One turning vector, and how many steps it has turned
The counts run from 0 to 210.
[103 139 135 130  75 130 116 140 167  95 132 173]  124
[100  78 137 122 132 158  64 116 122 149 161 141]  70
[130 132 127 104  96  88 123 142 141  87 181 135]  183
[ 96 101 120  84 131 105 155 160 147 128 112 115]  135
[137 150 126 144 148 159 102 116 149 193 143 168]  41
[142 155  93 151 159 143 160 176 134 159 133 100]  163
[155  81 169 135 157 137  97 121 117 134  93 134]  23
[106 101 168 143 143 134 114 171  99 122 156 127]  189
[164  96 112 105  95 125 182 180 119 130 124 119]  151
[142 138 102  80 103 107 134 148 120 132 129 187]  107
[123  82 124 124 147 130 134 170  94 162 138 109]  147
[166  85 135 144  96 136  91 148 147 108 133  90]  142
[163 106 140 125 100 150  76  99 147  98 158 110]  67
[133 116 168 155 124 145  92 157 111 103 171  90]  188
[109 124 147 127 104 150 108 162 166  66 106 115]  126
[103 127 129 147 122 135  74 139 193 111 153 112]  129
[115 126 137 161 162 102  76 149 156 129 170 144]  174
[167 165 146 110 133 161  94 131 158  75 103 120]  51
[127 174 105 102 129 127 166 119 154 163 124 170]  45
[154 153 134 147 123 110 105 160 162  68 125 115]  171
[148 148  88  94  77 109 123 135 130 102 155 156]  108
[112 137 115  68  94  91 132  98 150 123 157 143]  62
[203 133 140 114  84 157 152 119 138 126 129 131]  34
[116  93 108 106  90  79 142 126 169 111 145 119]  137
[115 131 133 124 147 170  88 179  99 124 138 132]  114
[120 138 125 123  93 141  98 135 181  71 134 134]  125
[110 100 169 143  89 107 171 146 135 115 123 171]  198
[109 105 111 135 149 149 111 131 176 188  96 146]  86
[145 104 156 165  86 147 135 136 161  85 133 120]  200
[133 166 130 110 121 117 124 120 165 108 114 174]  49
[134 107 153 102  93 112  81 107 138  99 148 157]  66
[181 114 162 135 123 150 119 125 121 119 105 192]  36
[119  93 151  87  85 143 162 138 118 130 101 146]  77
[148 106 123 154 127 184 109 135 172 135 105 100]  84
[110 160 103 130 130 174 112 166 122 148 175 110]  117
[132  98 170 106 130 172  85 124 127  95 130  97]  68
[137 131 115  65 127 111 145 165 109 136 113 147]  106
[ 68 106 132 121 156 144 110 161 145 154 107 118]  131
[189 130 163 111 117 153 144 124 118 104  95 142]  35
[108 154 108  63 149 132 127 124 148 133 159  88]  59
[122 139 184 130 113 153 138 126 154 100 107 111]  6
[150 123 151 108 107 139 115 160 116  85 122 177]  110
[104 132 136  57 149 120 154 139 127 129 125 111]  60
[101 127 144  93 163 145 172 121 142 172 120  71]  14
[174 117  97 142 117 119  93 142 167 101 106 111]  96
[ 95 131 133 111 186 104 115 176 109 142 154 142]  177
[101  94 135  94 144 155 141 142 115 169 130 136]  73
[ 86 148  94 102  92 144 148 142 152 143 163 169]  120
[ 92 139 130  94 178 120  88 119 135 160 134 151]  57
[129 104 147 186 140 145 116 126 163 144 151  83]  204
[162 131 118 138 109 132  69 150 136 105 157 155]  112
[126 141 150 128 156 126  71 118 156 123 115 164]  53
[100 144 109  91 142 122 101 117 158 156 164 120]  58
[155 123 137 178 140 162 120 176 135 117 125 112]  159
[128 102 156  86  98 105 113 120 120  89 119 161]  65
[ 97 158 138 117 111 145 164 115 144 161 185 117]  0
[ 78 113 100 119 127 107 128 135 165 153 155  97]  133
[182  98 141 126 111 103 112  73 157 111 123 109]  21
[146 100 126 111  94 113 176 164 122 125 120 166]  152
[114  84 119 125 136 112 144 165 102 185 133 142]  148
[142 114 183 160 113 140 140 152 143  97 110 112]  201
[157 116  88 137 157 128  78 142 154 148 130 109]  100
[182 144 131 155 104 159 100 109 142 137 128 171]  37
[128 111  95  90 145 133 166 153 151 163  80  97]  89
[167 111 109 119 130  99 101 111 170 125  98 169]  95
[122 133 158 152 168 100  82 153 156 107 128 151]  173
[132 111 157 150  91 105  78 123 138 107 180 126]  187
[106 105 123 165 142 104 156 121 161 191 135 122]  207
[158 137  87  74 135 128 133 178 102 149 138 111]  105
[ 87 113 136 120 148 118 111  91 163 182 142 115]  12
[109 124  93  99 139 116 154 135 148 163  79 160]  90
[131  91 144 152 102 148 110 123 164 136  93 165]  82
[124 113 129  84 117  92 158  84 165 159 128 146]  16
[107 105 148  83 142 100 163 114 144 156 106 113]  15
[137 164 125 113 171 175 155 143 121 162 121 111]  43
[102  93 148 162 160 136 131 147 144 170 111 126]  206
[115 123 119 136  92 125 186 127 133 156 185 125]  195
[161 115 135  86 100 135 161 121 123 152  94 155]  32
[128  95 149 105 104 103 137 163 134  86 103 112]  139
[119 149 111 116 154 123 181 189 130 146 102 150]  164
[103 154 136  79  93 141 161 166 147  89 120 134]  122
[121 155 143  96 102 152 173 126 148 139 159 109]  1
[113 117 168 121  90 136 181 153 118 116 125 119]  197
[169 146 111  94  93 138 124 168 112  74 139 129]  109
[149 114 118 114  53 162 147 114 167 115 120 138]  79
[ 93 109 167 117 165 143 111 114 155 175 118 121]  11
[120 122 121 124 166 108 182 155 145 144 126  90]  209
[ 90 105 162 147 148 130  95 134 117 151 172 143]  190
[166  96 112 142  86 116 151 140 142 125 129 176]  153
[176 128 111 184 130 142 102 171 147 140 142 119]  158
[147 163 126 152 110  83 107 133 171 102 132 164]  170
[125 110 161 158  56 118 148 115 164 109 150 147]  199
[162 126 116  85 111 122 157 146 156 110  82 122]  93
[167 136 139 145 155 185 107 149 122 132 111 114]  39
[125 146 123  80 143  97 154 167 110 105 156 103]  180
[ 79 115 164 135 132 142  90 160 158  91 106 142]  127
[145 146  62  81 126 114 120 152 135 162 163 132]  104
[123  95 139 117 122 171  90 121 141 164 170  97]  71
[125 100 144 112  70 139 143 111 155 125 111 161]  78
[ 83 102 128 152 116 130  82 142 172 113 124 140]  128
[154 136 132 120 101 142  78 144 120  97 137 198]  111
[146  84 116 140 102  98  90 132 148 107 142 134]  141
[156  92 148 162 113 135 116 175 125 115  96 171]  156
[157 191  99  89 127 140 164 116 164 138 146 126]  46
[158  98 134 129 163 161 114 113 107 167 135  82]  26
[131  75 104 154 140 117  90 134 140 161 165 117]  145
[116 153  95 106 132  94 136 149 131 132 191 101]  179
[153 118 110 133 146 116  57 132 150 132 111 161]  99
[162 105 134 188 106 133 102 147 144 133 126 187]  157
[143  73 137 133 153 125  93 101 136 167 122 140]  24
[132  95  88 127 109 107 156 152 146 182 137 139]  149
[145 137 127  68  80 119 127 111 150  93 152 105]  63
[113 147  90  97  86 150 162 163 158 119 157 124]  121
[153 106 141 119  80 167 130 120 168  98 107 113]  80
[184 111 119 145  70 116 143 154 134 104 141 138]  154
[ 86 145 125  99 140 166 131 180 123 145 147 114]  118
[123 123 145 119  80 124 178 144 139 127 168 102]  196
[103 115 138 152 120 132 118 135 130 165 201 115]  191
[112 123 198 137 127 138 107 105 159 128 108 149]  7
[100 152 144  88 184 144  81 146 138 150 132 113]  56
[137  97 122 114 153 131 130 108 109 199 142 158]  28
[141 135  81 101 101 109 161 132 178 152 109 139]  91
[118 120 122  89  94 171 171 138 133 146 130  90]  76
[ 93 111 140 122 122 120 180 146 116 168 176 141]  194
[149 168 108 126 122 114 163 159 142  84 130 111]  167
[117  68 144 120  97  83 115 135 154  91 102 156]  140
[ 97 145 114 136 119 168  80 147 137 156 172 141]  116
[124  95 158 194 116 121 122 118 175 135 140 132]  203
[106 129 121 118 136 130 143  98 163 163 152  78]  13
[105 111 171 131 169 145 118 112 146 134 113  90]  10
[108 135 136  91  85  65 152 132 126 106 160 166]  182
[175 135 143 161 135 175 101 120 143 124 137 123]  38
[138 140 117 146 173 121  87 149 145 132 165  98]  175
[142 112 109  99  78 103 137 136 155  98 127 100]  138
[149  98 151 125 118  97 111  75 151 116 108 153]  20
[ 60 100 119 120 144 117 106 136 163 160 151 124]  132
[139 103 124 166 109 161  95 127 178 139 100 130]  83
[129 131  83 120 139 151 151 141 155 176 131  75]  88
[146 133 127  86  98 103 158  88 156 127 137  98]  17
[106 135 135  80 123  74 156 162 105 124 146 153]  181
[158 131 133 142 129 183  75 160 136 112 154 113]  113
[171  87 169 121 136 137 114 110 139 105 109  97]  22
[157 125 132  77 117 121 182 128  98 157 113 124]  31
[143  99  93 120 100 113 175 149 130 150 168 103]  150
[ 93  90 116  95 107 157 144 111 129 178 153 155]  74
[114  84 180 181 129 130 128 129 151 115  98 150]  202
[142 135 167 109  96 116 135 156 114  65 140 106]  184
[117 114 131 138 153 183 110 156 155 162  94 111]  85
[121 101 166 147 107  98  85 136 123  95 161 159]  186
[144 100 141  97 176 136 148 126 100 194 119 116]  27
[124 143  93 162 146 142 133 151 147 168 149 126]  162
[132 132 152 154 142 162  99 103 170 123 140  80]  9
[145 124 145  82 114 104 162 114 149 109 103  99]  18
[120 110 136 169 160 155 127 181 117 148 103 158]  160
[178 131 111  97 128 133 171 118 116 170 147  96]  30
[172 117  95  94 126 123 163 100 137 196 147 117]  29
[ 90 140 135  64 129 104 149 120 121 134 130 165]  61
[150 157 102 124 158 169 130 132 149 173 156 120]  42
[159 116 131 121 164 127  75 145 143 125  79 155]  98
[148  93 165 102 124  87 151 112 130 108  80 128]  19
[114 111  88 118 145 141 131 134 175 196 130 131]  87
[ 86  87 119  90 104  76 156 144 142 127 129 139]  136
[142 103 167 131 109 167 117 146 148  97  63 143]  81
[136  79 115 134 140 138 113 164 125 157 158  83]  146
[129  59 152 146 149 133  84 144 128 150 118 145]  144
[152 169 133 116 110 137 110 100 168  95 123 144]  50
[149 132  74 108 105 115 150 126 176 125 108 117]  92
[102 106 160 166 164 136 134 152 148 149 117  81]  205
[131 154 132 107 168 152  85 127 161 121 134  88]  55
[133 117 157  61 109 131 109 132 122  87 119 124]  64
[181 111 138 148 101 141 141 168 114  90 102 137]  155
[161  91 124 133 148 130  90  93 146 161 135 111]  25
[111 114 147 106 134  82 188 133 138 149 100 126]  210
[102 112 144 145 135 143 138 162 118 161 181  78]  192
[149 123 106 113 186 146  94 170 105 147 130  87]  101
[121 165 124  89 164 148 148 126 140 157 103 144]  44
[139 152 128 134 113 103 135 156 159  90 103 182]  169
[122 125 110 150 143 114 172 132 165 157 139  83]  208
[127 106 182 107 102 101 123 153 109  78 126 155]  185
[106 161 169  86  97 150 183 142 136 113 117 133]  2
[131 157 163 113 162 148  90 138 152  93  92 132]  52
[102 145 114 113 153  86 114 135 143 150 179 134]  178
[116 110  99 101  75 152 162 125 145 173 152 115]  75
[116 150 133 119 191 118 114 177 127 121 142  96]  176
[140 115 131 106 122 108 128 141 156 106  70 159]  94
[121 115 164 154 125 135  92  81 170 128 128 133]  8
[143 146 164 142 100 143 132  93 157  87 134 109]  5
[ 98 116 135 124 164 150 104 152 165 124 128  82]  130
[152 184 123  95 123 133 157 123 156 122 104 115]  47
[136 162 130 112 124  97 180 176 141  83  96 136]  168
[133 123 112  88 182 130 115 158 112 176 115 134]  102
[118 100 163 119 145 153  71 125 116 131 120 134]  69
[111 126 133 130 146 173  78 169 129 149 150 175]  115
[101 137 143 103  86 139 150 159 140 105 118 172]  123
[100 106 163 116 145 132 161 168 104 152 142 123]  193
[138 145 158 157 151 123  99 171 153  80 116 111]  172
[130 167  92 133 107 101 167 145 173 128 143 144]  166
[139 136 142 138 165 179 102 140 126 163 111 165]  40
[ 85 157 124  95 131 142 138 170 127 156 141 167]  119
[123 122  94  93 148 109 108 145 117 168 141 161]  103
[146 161 143  80 120 138 145 134 152 106  84 162]  48
[106  95 133  94 131 176 120 143 116 156 141  80]  72
[166 120 124 125 146 133  90 159 144 100  89 116]  97
[133  71 154 145 144 142  96 158 118 110 109 110]  143
[188 131 107 110  94 124 141  91 135 130 136 157]  33
[120 146 168 126  71 125 150  92 167 111 155 140]  4
[ 94 119 102  84 129 118 154 145 152 134 148  72]  134
[128 146 133 129 153 131  58 101 164 120 149 123]  54
[116 145 177 115  97 120 164 103 146 125 130 177]  3
[109 126 111 167 150 144 127 155 137 175 128 154]  161
[113 146 105 127 129 102 171 170 138 152 120 172]  165
